runs of hidden systems:
seq 1, Z (10 x 22):
[[-45  38  27 -15 -11  -9  -5 -24 -25  14   4 -13  12 -11   7  -4 -15 -18
  -45  16 -50   3]
 [-19 -14  -3  44 -10   9  -2  57  12   9 -16  10 -12   0 -20   9 -24 -13
  -38  -2   0  34]
 [ 15 -24 -11  13 -28 -15  21  -4 -17 -29  11  23  57 -19   9 -36  -4 -23
  -21   0  17  -2]
 [ -1 -39  19  -3  -4  16   8  13   5  -1 -14  17   0 -33   6  -6  32  71
    9 -12  25   2]
 [  2  -2  -8 -21 -20   6  -1 -17   2 -15   4  15 -32   5 -32 -45  39 -15
   63  11  13   5]
 [-41  13  -8   5  -7  -4  10 -47 -26 -21  11 -38 -46  12  11  16   6  27
   -1  14  -9 -18]
 [ 17  -1  -5 -10   0  13 -12  -4  -2   3 -14 -20 -23  59 -46  11 -43   3
  -18  13   9  34]
 [ 28  -2 -19  33  -7 -29   8 -15  10   6  16   8  23  19  32  36 -48 -20
    2   8  26 -24]
 [ 52 -18 -13 -22  51  22  -7  17  15  -1 -10  -8  36   1  12  21   8  25
   -5 -34   3 -10]
 [ 11  30  35 -33   6  -5 -15  -8  22  39   2  35  16 -21  10  -5  16 -17
   46   0 -16 -18]]
seq 2, S (10 x 22):
[[  5  14  14  23   3  -5   7  54  23 -15  -9  45 -15 -31 -21 -32  14   4
   13 -18  24  -9]
 [-41   2 -18  41 -23 -13   2 -16 -12 -17  25 -39   5 -22  23 -13  44 -26
  -10  16  -3  16]
 [ -9  -6   9   7 -19  18  14 -10 -13 -25 -45  23 -34   8 -37  29   8  34
  -40 -20   1  23]
 [  8 -47 -24   4 -12   5   6  -7  16  -4  13  18 -11  39  -1 -13   3 -24
   27  56  28  29]
 [ -6 -33 -12 -27 -10   7  18 -35 -43 -14   6 -15   4   0  18   8 -35  42
   -3  -9 -11 -42]
 [ 21  12  23 -47  25  15 -19  19  16  11  -3  -2 -15  19 -41 -42   1  34
   29  10  14   8]
 [ -8  28 -14  25  -9 -24 -12 -18   4  19  27 -31 -20  -8  21  14 -11 -16
   55  -9  -1 -36]
 [ 22  46   2 -17  53   9  -9 -10   7 -18 -20 -23  -1  17  -9  32  22   7
  -38 -23 -16   3]
 [  5   3  15   9 -20  -2 -21  -3  25  51  -7  18  16  16  -4  33 -23 -44
    9  16 -13  30]
 [ 23 -16 -24   7  26  -5  24  19  -2 -21   4  30  31 -16  43  14 -17 -18
  -23 -16  -9 -42]]
seq 3, F (10 x 22):
[[ 42  -6 -32  26  12  -6  18  15  16 -44 -10  40  -1  13 -10   7   4 -37
    3 -18  24  -8]
 [-20  -8  22 -10  -1  -7  -4 -21  -7  19  22 -23  51 -23  44  -6  12  25
  -23  28  -6   8]
 [  7 -18   7 -12 -27  26   2  23  -8   0 -36  46 -30  -7 -47  -5 -10  12
   26 -39  -1  -7]
 [-20  23 -11  23  20 -25   5   0  23 -11  37  -8  -7  -5  37 -23  36 -31
   18  43   7  -9]
 [-29 -14   4  -8 -30  20   1  -8 -43  -4 -20 -35 -11   3 -31   3 -32  33
  -37 -22 -20  14]
 [ 38  18   3   2  19 -10  -3  -4  40  -5  -4  38 -19  38 -17   5  15 -23
   19  29  32  18]
 [ -8 -37 -30  20  -9   0  -3 -11 -20   4  21 -59  32 -12  41  20  -5  15
   -2 -14  -2  -9]
 [ 23  17  35 -55  14  13   9 -11  -6 -16 -33  49  -8   5 -32 -13   5  32
   -3 -12  -4 -14]
 [-13   3 -11  29   3  -7 -24  22  28  44  28 -24  -7 -10  28   8   8 -31
   53  10  -8  -4]
 [-11  19 -13  -5   4   0  22  -6 -43 -48 -14  -6  -7  -8 -17 -12 -16   2
  -49 -32 -22 -23]]
seq 4, F (10 x 22):
[[-16  20  17  13  16   2   8  23  10 -13 -18  20 -57 -23 -10   2  22  54
   12 -22  11 -23]
 [-22  22 -15 -15   1   7 -17 -20  -3   4  16 -41 -14  13 -10 -14  38 -48
   20  16 -30  26]
 [-13  15  -4  22  -3  -8  15 -20 -15  -9 -16   2 -35  27   2  51 -47  14
  -40   1  -7 -20]
 [ 40 -23 -15 -33  38  21 -13  12  22  10   1  -3  36  37  -2   0  -3 -20
   -7  23   0  29]
 [ 23 -10   4  11 -25 -25   4 -19 -15  13   8   2  34 -18  23  10 -41  21
   20 -28  20 -45]
 [  6  10  18 -20  44  19  -6  49  18  -3 -12  13   6 -31  -7 -28  44  22
    0 -18 -10  -1]
 [-32  37   8  15 -48 -17 -10 -25 -15  16   7 -10  -3 -25  -5  -8   7 -45
   27 -12 -25  -5]
 [-24   6 -10  31  24  12  16  33   6 -26 -20  17 -39   6  -2  23   7  -1
  -56   7 -16  15]
 [  8 -23  -8 -19 -33   1  -7 -34 -11  12   9  -3  38  33  -9  -8 -19 -41
   -6  40   0  38]
 [ 17 -40  -4  31  -3  -3  20  21   7 -12  -5  27  -5   1  12  19 -30  51
   -6  -2  42 -18]]
seq 5, B (10 x 22):
[[-17  20  25 -10 -30  -3  -4  13  -9  13  -7  28 -19 -42 -21 -32  -4   8
   47 -30  -8 -31]
 [-17  28 -14  47  24 -18   8  31  29 -30  16  -6 -38   2   4 -15  32  -9
   -3  23  22   5]
 [-33  10  -3  14 -33   5 -11 -13 -32   6 -12 -50  -5   7 -29  11 -21   1
  -41 -15 -21  31]
 [ 39 -23  -5  -1   4   7  20 -21  13 -17 -28  53   3  36  -3  42  -7  -1
  -28  12  13  15]
 [  9 -55 -21 -22  -8  14  -9 -17  -6  24  24 -25  45   1  34  -2   1  -1
   29  15  -6   2]
 [  6  14  35 -44   9   4  11   2 -11  -5  -8  36  -8 -27  -7 -29  -1  48
   23 -15  -3 -43]
 [-10  31  -8  29  10 -13 -18  26  33  10  23 -18 -38   3  -9 -22  22 -25
   49  17  18   5]
 [-31  36 -12  30  -7 -14   9  -8 -33 -29  -4 -37 -14 -11  -4  11 -15  -1
  -48 -29 -22 -16]
 [ 28   3   5  -6  17  15 -10  -3  22   6 -26  11   5  48 -25  35  -7  -9
  -42  17   5  48]
 [ 11 -44 -21  -1 -31   6   2 -28 -14  17   4  11  45  -7  33  29 -18 -29
   15 -13 -16 -11]]
seq 6, K (10 x 22):
[[-12 -20  31 -23   1  36  -8  17  14  20 -29  18 -20 -12 -24   2  38  50
    4  -6  -1  35]
 [ -1   6 -30  39 -31 -21   3 -10   6 -24  19   9 -21   7 -11 -20  17 -56
   43   9  22   3]
 [-40  -6  -1  -2  10   3  20 -24 -30 -19   1 -22 -20  -3  27  24  -3  44
  -45  13 -21 -17]
 [ 16   2  12 -23  -8  14 -20   6  11  21 -15  -3 -21  47 -57 -11 -32  -2
   12  14  11  36]
 [ 26   2 -18  24  13 -30  15 -12   4 -15  28   4  10  -2  42  12 -26   3
   24   0  24 -57]
 [  7   0   8 -57  33  35 -14  -6 -13   3 -15 -33  15  -2  -9  -2  28  30
  -12 -21 -33  13]
 [  2  32  23  16 -22 -14 -15   6  33  37  -4  37 -14 -10  -8   9   6 -38
   49   0   2   1]
 [-18  -3 -43  32  30  -1  13  18  -9 -30  12 -25   0 -14  38  16  12 -23
  -31 -13 -24 -19]
 [-17  13  40 -35 -23  10 -13 -14 -16  28 -21   9  25  11 -27  -6 -24   0
  -41  13 -26  35]
 [ 25 -27 -17  49   0  -9   6  52  32   0   4  31   0   0   6   6 -24  -4
   15   0  45  -3]]
seq 7, C (10 x 22):
[[-31  18   2 -36 -32   0   3 -35 -46 -14   9 -23  -6 -12 -20 -46   2  -9
   15  -5 -32 -12]
 [ -9  30  14  26  19  -9   1  35  25   0  -2  11 -62  16 -18   4 -22  28
    6  12  22 -13]
 [ 30  10 -34   8   2  -4 -14 -26  -8 -24   6 -55  17  31 -19   1  17 -28
   -3 -18  13  25]
 [ 10  21  42  -5   7  -9   2 -28   6  22 -21  20  13   4  17  51 -19  45
  -33   0   3 -11]
 [ 33 -46 -24 -29  19  29 -11   8  23  19   1  10  14  10   7   1  31 -18
   54   2  -2  11]
 [-26  24   5  -5  -5 -22  17 -18 -29  -6  15  14  13 -38  38  -6 -17 -13
   -6  -5 -36 -57]
 [-11  12   6  -9  31  23 -17  70  23  17  -7  -4 -24  -8 -31 -32   6  -2
    5  -3 -15  19]
 [  5  27 -16  46 -40 -36  -1 -14  -7 -13  13 -10  18   7 -10  -6 -26 -54
   -7  -4  16   3]
 [  2 -20   7  17  20  18   3  24  11  -6 -25  -4   9  -2   3  31  13  44
  -60  -6  10  32]
 [ 10 -37   5 -24 -52   9  -5 -43  -9  16  -5  19  29   8 -14  -8   8 -18
   29  13   7  33]]
seq 8, C (10 x 22):
[[-27  24   0  12 -10 -25  10   2 -16  -5  27  -4 -35   4   1 -28 -56   2
   17  21   2 -47]
 [ 22  21 -14   4  35   6  -9  30   4 -28  -2 -46 -13  17 -38 -24   5  23
  -13 -25  23  11]
 [ 28  41  26  14 -25 -28 -14 -48   6  12  -6 -10  25   9  -8  26   1   4
   -2  -6  27  12]
 [ 26 -34 -10   6  32  25   3   7  27   8 -22  21   3   1  29  59  36  17
    5 -13   1   6]
 [-16  -4   3 -49  -9  12   3 -41 -22  13   5  18  26 -10  21  -6  13 -36
   10  12 -52  -9]
 [-25  -2   2   0  22   8   6  56   6  20   9  21 -34 -12  11 -13 -43   4
   13   9 -23 -39]
 [ 13  23 -22   4   1 -10  -7  23 -11 -30  19 -34  18   5 -31 -57 -11 -41
   -4 -10   6   9]
 [  1  28  29  48 -17 -26  -6  10   9   7 -11 -11  14 -14  -6  18 -16  32
  -41 -13  31  14]
 [ 31 -41 -13   5 -14  22  -5  -8  18  -5 -24  16  16  13 -17  20  52  -6
    6 -13  24  54]
 [-32 -22   6  -2 -27  -2  19 -50 -21   3   1  28   4 -13  45  28  11   6
   -5  24 -22 -15]]
seq 9, Z (10 x 22):
[[ -6  32 -25  40  14  -6  11  11   3 -42 -17  -3 -29  13 -19  18  18 -35
  -39 -18  -7  14]
 [  0 -29  11 -11 -24   2  -2 -32 -11  16   0  -5  58  10  17  14  -9  -1
  -42  31  -2  35]
 [ 13 -43  -9  15  -2  20  17  45  15   2 -22  59 -23  -8  -1  19 -12  12
   16 -18   9 -15]
 [  9  -5 -11 -28  20  -7   5  -9  -6 -26  36  -9  26  -8  19 -56  23  -8
   27  24   6 -20]
 [-28  19  29 -11 -13   7 -11   0 -15  24 -14 -23 -35 -22 -19   3  -7  60
   19 -28  -9 -18]
 [  5  42 -10  24   2 -18  -8  -5  16 -23   1  -9 -29  31 -36 -16  16 -46
    5  17  15  29]
 [-13 -18 -12  22 -27  -6   4 -46 -27   4  -2 -31  26   5  29  51 -15   6
  -39  -5  -9   6]
 [ 39 -28   4 -16  25  24   8  31  27   0 -29  53   0  31 -19  17 -11   9
  -18   7  12  19]
 [  5 -25 -19   0  -4 -12   3  -5   2  12  39   6  32 -18  48 -14  -4 -20
   50  15   3 -37]
 [ -4  24  11 -31  41  20   1  21 -10 -10 -16 -15 -27 -20 -17 -13  12  47
   -1 -38 -22 -27]]
seq 10, S (10 x 22):
[[-17   9 -28  17  12   7 -19   2   2  21  15 -61 -39  14   6  26 -13  -3
   33 -10 -15 -10]
 [ 33  53   8 -23  28  -7  -3 -30   0 -16 -18   1  -7  40 -25  20 -20 -18
  -24  -8 -10  -6]
 [ 27 -14   1  11  13  -1 -21  11  31  49  10 -11  39  18  26  40 -32 -12
    2  13   8  13]
 [ 33   6   0 -25   6  -2   6  -3 -11  -5 -10  31  54 -29  11  -2  -5 -25
   -3 -42 -20 -33]
 [-21  16  39   1  17  -4 -12  36  23  35   8  11  25 -39  24 -19  26  12
  -10  18  -7  10]
 [-32   7 -18  40 -27  -2   4  30 -11 -12  -9   6 -16 -44 -11  -9  19 -39
    6 -42 -23  -6]
 [-27  19  10  29   4 -17  18  -4   3 -35  -2   8 -13   7  -2  -8  29   0
  -60  34  13  30]
 [-10 -58 -24  29 -52  17   5   2 -15  -3 -14  -2  -5  14 -23  15 -18   2
   -9  -7  18  39]
 [ 23 -28  -4 -22  -3  -4  31 -33 -10 -47   3  41   1  20  -1 -23   4  24
    4  29  34 -13]
 [-16 -41   0 -28  -7  27 -14  -6  -8  26  15 -37  -6  -3   6 -15   4  51
   36  11  -1   4]]
seq 11, B (10 x 22):
[[-13   7  28   7 -55 -10   9 -16   0  -8 -17  56 -10 -16 -33 -19  23 -13
   10   3  15  23]
 [-25 -41 -30  51   2   7  14  10  11 -17  12 -20 -26  -4  29  24  35  22
    3  17  23  14]
 [-21 -12   5 -41 -28  21   7 -39 -45 -21 -15 -13 -19  21 -41 -22  -2  23
  -16   7 -14  21]
 [ 19 -17  -7  11  -2  -7  10 -14  21   8  -2  28 -40  39   8  37 -30  18
   31  29  31 -12]
 [ 16 -10 -39 -23  13   0  -5 -20 -28 -21  26 -58  13  14   3 -26  -8   0
   23 -14  -1 -22]
 [ 17  60  49 -31  23 -15 -12 -17   9  18  -8  10  -3  10 -11   6 -25  35
   -2   2   3 -23]
 [ 24  22 -32  25  25  -2 -19  15  25   9   3 -19  -5   3   2  23  18 -50
   40 -30  -9  -8]
 [-22  40  15 -14  25 -11   5 -11 -19  -6   6  -9  32 -19  25  -3  -5 -15
  -58   4 -44 -15]
 [ 16  -8  13  -3   8  28 -19  52  30  40 -28  28   3   2 -22  21 -14 -19
   -5 -15 -14  28]
 [ -9 -21 -21  23 -26 -13  19   5 -11 -20  17  28  42 -30  25 -24   3 -56
   -5   5  -6 -10]]
seq 12, K (10 x 22):
[[-10  18  -6 -10  20   5   7  14  11 -35   8  11 -40   3 -28 -51  45 -13
   23  24   7   9]
 [-38  32   5  38 -36 -28  -6 -33 -21   5  13 -45 -22 -13   8  12  -5  19
   -1  -2   4 -10]
 [ 20  10  -8 -11  35  16   8  -1   8 -24 -31  13 -40  48 -30  30 -13  12
  -35   2  -1  14]
 [ 28  -7  -8  -2  -9 -17 -14 -36   8  30  27 -26  38  27  24  17 -34 -15
   22  25  16  -2]
 [ 21 -27  -9 -38  31  30   7  18  -6   1 -17  24  -1 -13  12  16 -13  27
   14 -34 -28 -41]
 [ -5  33  16 -24  10  -4 -23  10  16  24  22  -8  23 -13   1 -44  30 -39
   33  19 -18  11]
 [-31  25   2  46 -10  -9   3  29  -7   1  -8  -1 -18 -47   8  19   1  -1
  -10 -47 -18 -26]
 [ -1  26   2   0  18   1   0   2   5 -22 -11  -1  13  23 -19  -6  20 -32
  -64  22  -8  48]
 [  6 -34   2  39 -49 -10  -1  -6   0  27  -7   7  29  -1  11  34 -38  12
  -12  -4  26  13]
 [ 29 -54 -26 -30  22  26  25  11  -5 -39  -7  35  13  15  -2 -21  12   5
   -9   7   6   5]]

runs to name:
seq 13 (2 x 22):
[[-30 -14  -6  24  29  13  -9  37  16  23  12 -43 -18  -1  26  19  -4  38
  -19  22  -3  12]
 [ 28  21   3 -20 -30  -8   0 -15 -24 -20 -16  16   8  19 -53 -24 -38 -32
   -2 -27  -1  -3]]
 : K
seq 14 (2 x 22):
[[ 32   1  -9  -1  38   1  16  -2  36 -23  -8  53  -4  20  18  14  36 -26
   -5  28  11   6]
 [-23 -44  -7 -11 -27   8  -4 -16 -29  28  19 -30  34 -17  34   2 -25  12
    7   6 -23 -10]]
 : F
seq 15 (2 x 22):
[[-12  61   4   5 -11 -17  -4 -18 -19 -28  -5 -24  -1 -19 -28 -30  29 -35
  -11 -30 -16   1]
 [-11  25  18  42   4  -3 -12  20  35  28 -18   7 -30  15  -5  49  -5   1
  -22  10   7  29]]
 : C
seq 16 (2 x 22):
[[ 32  -7  11   2  14  23 -15  39  33  18 -32  28  29  -8 -14  20  28 -15
  -12 -28   0  35]
 [-18  -7   0   0 -12  -5  11 -12   1   0  11  44  28 -39  43  -5  38 -42
   15   9 -27 -14]]
 : Z
seq 17 (2 x 22):
[[ -5 -14 -13   8 -59 -20   2 -17 -33   1  21 -15  16   0 -14 -34 -51 -13
   23  -1  14 -15]
 [  5   0   5  14  31  -1  18  29   9 -38  -7   8 -21  -6  -9 -17  18  58
  -25  -1  34  -5]]
 : C
seq 18 (2 x 22):
[[ 13  -4  14 -36  17  20 -17  26  15  24  -4  22  44 -30   8 -22  37 -24
   17 -12 -28   9]
 [-49  30  21  20  -9 -14   5  21  -1  13   6  27 -15 -49  25  -3   6 -15
   -3  -6 -31 -31]]
 : S
seq 19 (2 x 22):
[[  6  13  46 -14 -13  -7  -1   1  16  34 -21  69  21 -23   8  15 -11  -6
    1  -3 -12 -10]
 [ -2 -30 -42  32  18  11  -3  52  14 -13  17 -24  16 -18  14 -18  32 -31
    3 -13   0  18]]
 : K
seq 20 (2 x 22):
[[  6  30  10 -15   9  -6  -1  10 -11 -20   1   0  38 -44  -5 -49  41 -21
   -7 -25 -14  -4]
 [-30  19  29  41 -22  -3 -10  15  16  15 -20  11  -3 -40  -1  19  45  10
  -21 -12   1  34]]
 : K
seq 21 (2 x 22):
[[ 21 -25  -3  -3  39  33  -2  36  18  -2 -31   4  12  -1  -2  29  27  26
  -40 -27  -5  28]
 [ 10   3   7 -19 -36 -15  -1 -48  -6  12  10  32  37 -11  15  -3   7 -43
   37   4 -10 -13]]
 : F
seq 22 (2 x 22):
[[ -1  57  17 -31  -3  -8 -18 -47 -20  21  -1 -30  20   9  -4  10 -17 -20
   -9 -11 -38 -11]
 [ 17  10   6  17  41   9 -11  46  40  30 -16  22  -8   4  17  51 -17  -4
   -9 -12 -11 -10]]
 : K
seq 23 (2 x 22):
[[ -1 -10  46 -34   2  23   2  14   5  18 -32  48   6 -21 -10   8  15  45
  -20  -8  -7  11]
 [-25 -22 -24  19 -11   3   1  30  11   2  25  17 -21 -17   8 -36  15 -47
   51  18  -6  -8]]
 : S
seq 24 (2 x 22):
[[-24  -7  20 -25   1  12  -6 -23  -7  22   2 -15 -24 -19  17   5  21  57
   36   1 -11 -24]
 [-11  27 -11 -18  23   6   4   3   6 -21  -1  15 -68  19 -27 -16  11 -12
   36   7 -11 -23]]
 : B
seq 25 (2 x 22):
[[-36 -22 -35  13  15  23  12  36  -2 -24   7  -6 -53 -10  -2 -19  35 -13
   20   0 -21  -1]
 [-32  33  11 -18 -19 -17   7 -49 -30 -11  14 -19 -19  29 -13 -15 -27  -4
  -20  42 -11   1]]
 : F
seq 26 (2 x 22):
[[ -4  20   8 -10 -19 -20  -3  -7 -20 -27  25 -31  11  -1 -28 -73  -7   8
    8  15  26   1]
 [  8  35  19  43 -10 -19  -9  -8  17   6 -16 -11 -25  -1 -13  36   1  40
    5 -25  34   1]]
 : B
